128 stands for zero in the data rows.
Every row has a hidden score. How much higher is the second row's score than the first row's in each pair? 8 means about the same, 16 much higher and 0 much lower.
[135 183 197 125  92 160 160 151 110]
[133 126  73 108 190 124 145  88 105] ~ 0
[134 100  99 129  93 144 105 160 123]
[158 167 184  66 230 103 163  83 167] ~ 1
[113 155 100 147 166 125 122 152 152]
[117 125  92 163 112 102 153 176 112] ~ 9
[138  74  70 186  90 126 130 199  88]
[114 112  91 155 121 150  75 101 170] ~ 3
[164 128 152 130 101  98 146 172 114]
[ 94 114 152 160  56 141  86 167 146] ~ 5
[115 131  85 141 173 119 110 124 160]
[113 175 149 107 122 161 101  97 152] ~ 12
[136 124  81 124 166 122 130 127 134]
[159 198 189 109 179  79 255 161 114] ~ 12
[146  85 125 162 102  81 125 154 148]
[134 134 139 144  79 137 119 135  97] ~ 10
[133  48 129 154  51  77  99 186 140]
[110 180 159  82 141 144 165 115 110] ~ 8
[127  90 171 169  78 122 115 186 151]
[153 203 232  71 159 124 214 126 100] ~ 11
[121   6 127 243  29  61  59 220 197]
[144  99 137 142 137 111 124 107 143] ~ 5
[117 133 112 114 115 162 124  92 132]
[110 210 160 142 128 125 105 109 191] ~ 11
[122 101 121 144  77 150 104 130 119]
[112 117 173 144 127 103  83 141 199] ~ 8
[117 123 132 145 104 150 129 158  84]
[126 150 111 102 186 116 162  97 120] ~ 5
[107  94 106 150  71 153  86 143 132]
[124 107  81 186 100 106 126 182 128] ~ 8
[113 114  69 197 104 108 120 190 164]
[116 172 188 133 117 126 187 133 106] ~ 6
[109  71  35 233  90 110  52 188 183]
[166  83 154  84 170 104 161  70  95] ~ 2
[114 112  43 106 186 159 129  74  87]
[120 140 137 124 161 168  78  80 133] ~ 8
[114 139 118 166  74 130  58 158 177]
[120 192 152 151 121 139 108 121 162] ~ 4
[114 136 143 121  98 140 155 140  94]
[117 105 107 103 104 154  57 113 142] ~ 9
[116 182 204 187 130 110 122 145 169]
[128 111  93 186 119 111 142 172 142] ~ 10
[114 108  92 173 116 137 124 141 120]
[139 125 108  92 135 166 124  96  91] ~ 12
[156 140 148  51 211 147 107   0 148]
[110  68  59 198  98 122  60 149 189] ~ 12
[104 184 175 141  96 143 137 156 143]
[126  72 116 152  72  99 118 189 125] ~ 7
[147 164  98 151 134 126 158 146 142]
[124 161 143  90 139 142 119 113 118] ~ 9
[139 119 165 104 138 142 131 117 119]
[147 162 188 113 144 102 138 124 170] ~ 11
[126 187 138  82 174 148 122  63 163]
[144 148 165 118 133 111 174 132 109] ~ 9
[126 135 134 189  25 144 110 219 109]
[120  95 106 115 134 141  82  68 139] ~ 0
[149 147 167 141 121 135 151 155 121]
[118 118  73 186 138 143 111 130 124] ~ 0
[104 123  76 180 143 133 121 113 129]
[125  76  51 203 127 124  74 151 175] ~ 11
[118 158 126  11 200 166 125   1 123]
[122  61  65 113 166 147 131  96 101] ~ 3
[145 108 139  72 160 114 128  87 114]
[113 114 110 143 119 158  90 117 116] ~ 6
[ 96 173 137 129 151 170 116 105 148]
[100 167  98 183  75 137  97 183 156] ~ 16
[160 183 153  51 214 101 217 103 106]
[143 165 179 105  98 145 144 137  95] ~ 10
[125 100  84 168  92 109 146 186 105]
[107 162 128 128 129 165  92 100 158] ~ 5
[107 110  98  94 107 158  92  76 103]
[119  54 121 187  73  79  52 155 192] ~ 7
[141 174 135  34 212 157 161  24  95]
[119  92  60 143 143  95 150 137 103] ~ 9
[116 152 141 140 141 149  69  83 179]
[105  89  91 138  83 162 106 142 127] ~ 13
[140 228 197   2 210 153 205   4  69]
[122 116  97 139 101 114 159 163  86] ~ 13
[141 204 155  62 168 143 186  65  67]
[138 171 186  85 160 108 192 103  90] ~ 7
[132 164 141 122 182  99 150 112 155]
[133 136 172 119 139 107 150 128 147] ~ 9
[126 144  93 141 115 145 129 143  95]
[124 172 157 106 141 155 126 102 132] ~ 6
[135 130  72  75 232 112 172  75 101]
[134  32  83 195  63  84  68 192 150] ~ 13
[127 132 145 107 115 155 119  95 103]
[134 143  73 138 160 117 105 123 167] ~ 10
[125 110 152 163  91 126 136 157 142]
[156 227 189  51 172 132 186 105  89] ~ 16
[ 99 147 119 129 119 163  74  86 145]
[110 180 165 162 105 153 134 144 153] ~ 11
[118 113 135 129  80 154 140 154 100]
[130 133  91  96 222 125 137  37 130] ~ 0
[135  84 136 159 100  92  98 155 161]
[ 97 143 163 180  93 158  78 133 171] ~ 5
[115 144 157 107 105 151 114 124 107]
[127 173 122 152 164 131 159 130 125] ~ 3
[ 89 173 157 167  95 132 145 170 147]
[122 144 103 113 134 155 133 105  97] ~ 5
[150 171 183 134 136  92 189 166 121]
[125 114 111 125  91 154  96 119 135] ~ 6
[121 104  71 137 156 120  94 132 140]
[125 125  88 149 172 119 109 120 186] ~ 6
[185 176 243  76 178  93 255 157  44]
[152 149 102  75 183 115 173 121 118] ~ 9
[141 111 116 113 121 112 133 135 126]
[129 106  87 108  89 167 143 127  69] ~ 8
[142 104 139  80 158 109 142  99 120]
[125  89 153 114 144 114 106 103 141] ~ 4
[114 156 171 131  94 157 147 138 110]
[122 170 154 130  80 153 157 162  89] ~ 13
[119 132  99  84 216 151 139  48 125]
[142  96 125  94 141 104 138 111 143] ~ 16
[ 93  79  66 228  82 116  76 186 156]
[152 127 139 128 144  88 131 123 163] ~ 11
[153 172 116 107 162 154 144  88 130]
[120 124 140 131  79 179 124 143  78] ~ 10
[126 168 123  84 214 137 179  78 118]
[134 148 127  95 236 142 151  26 140] ~ 0
[106  97  91 119 171 122 167 111 119]
[126 160 132  62 170 136 177  86 106] ~ 15
[135 133 154 149 106 107 115 170 173]
[164 165 159  16 169 166 199  61  57] ~ 6
[139  68 135 196  83  64  94 189 190]
[116 167 155 113 114 146 160 139 107] ~ 12
[124 130  92 174 133  75 151 159 151]
[110 143 117  55 170 160 115  67 139] ~ 9
[128 154 120 112 134 168 107  84 124]
[135 178 148  81 131 147 160 119  81] ~ 15
[127 153 184 135 143  88 130 148 160]
[125  78 147 151  99 108 122 151 157] ~ 5
[120 164 138 118 109 160  86 102 156]
[160 108 178 136 107  92 133 164 147] ~ 8
[136 162 119 156 153 113 162 168 139]
[119 100 118 169  69 123 124 161 100] ~ 6
[116  74  96 197  98 127  90 157 169]
[144 125 119  78 194 116 187  88  87] ~ 9
[149 168 153  32 191 146 159  73  78]
[117 179 125 133 183 113 151  99 167] ~ 3
[129 195 211 119 107 141 193 139  98]
[122 149 130  42 160 162 138  69 102] ~ 7
[129  59 115 149 105  90 121 135 133]
[152 140  56 146 163 131 140 123 116] ~ 10
[138 160 180  87 142 147 182 114  84]
[133 125  77 140 171 102 105  92 154] ~ 3
[136  44 150 153 114  75 101 143 148]
[132  44 125 171  50  93  83 200 154] ~ 16
[120 145 143  81 164 151 120  66 113]
[155  88 193  77 166  98 144  90 127] ~ 7
[135 121  60 107 211 129 163  81 102]
[137 138 164 130 115 116 171 132 124] ~ 15
[128  88  97 142 138 120 174 154 107]
[132 128 118 117 123 163  77 102 130] ~ 10
[121 143 109 194  83 102 135 220 110]
[123 123 152 130 116  96 103 149 165] ~ 5
[155 202 143  34 208 158 218  76  57]
[150  99 159 108 177  62  92  69 170] ~ 0
[147 136 140 100 139 108 139 138 140]
[113 117  79 201 116 116 130 165 136] ~ 0
[117  97 129 139 119  87  92 118 199]
[ 81  88 105 167  81 167  63 121 115] ~ 4
[115 163 153 117 151 158 129  73 135]
[119 116  99 174  78 142  76 143 144] ~ 13
[126 129  98 105 226 138 132  52 133]
[118 111  54 165 117 140  96 163 143] ~ 16
[110 121 120 150 105 113 115 154 138]
[115 126 128 171  66 147  90 163 130] ~ 9
[106 161 121 138  99 158  67 125 188]
[135 138  96 134 155 117 153  98 100] ~ 0
[145 143 170 144 127 108 106 133 169]
[113 141 102 176 123 112 127 153 172] ~ 8
[122 147 109 161 121 106 161 170 132]
[131 150 145  96 155 150 115 102 134] ~ 6
[144  63  41 110 158 129 112 104  97]
[146 108 135  75 128 118 154 153 112] ~ 16
[103 141 138 158 139 147  73  95 183]
[126 121 134 111  96 167 121 140  66] ~ 16
[129 135 126 156  98 140 116 168 132]
[123 127 132  88 140 161 107  77 129] ~ 3
[108 120 112 174  66 154  61 160 148]
[137 118 104 129 177 121 154 121 104] ~ 1
[112 158 129 111 130 159 108  91 143]
[ 85 108  78 123 113 174  72  87 150] ~ 6
[140 154 117 140 191  98 170 145 136]
[109 137  98 193 107 119 143 174 134] ~ 9
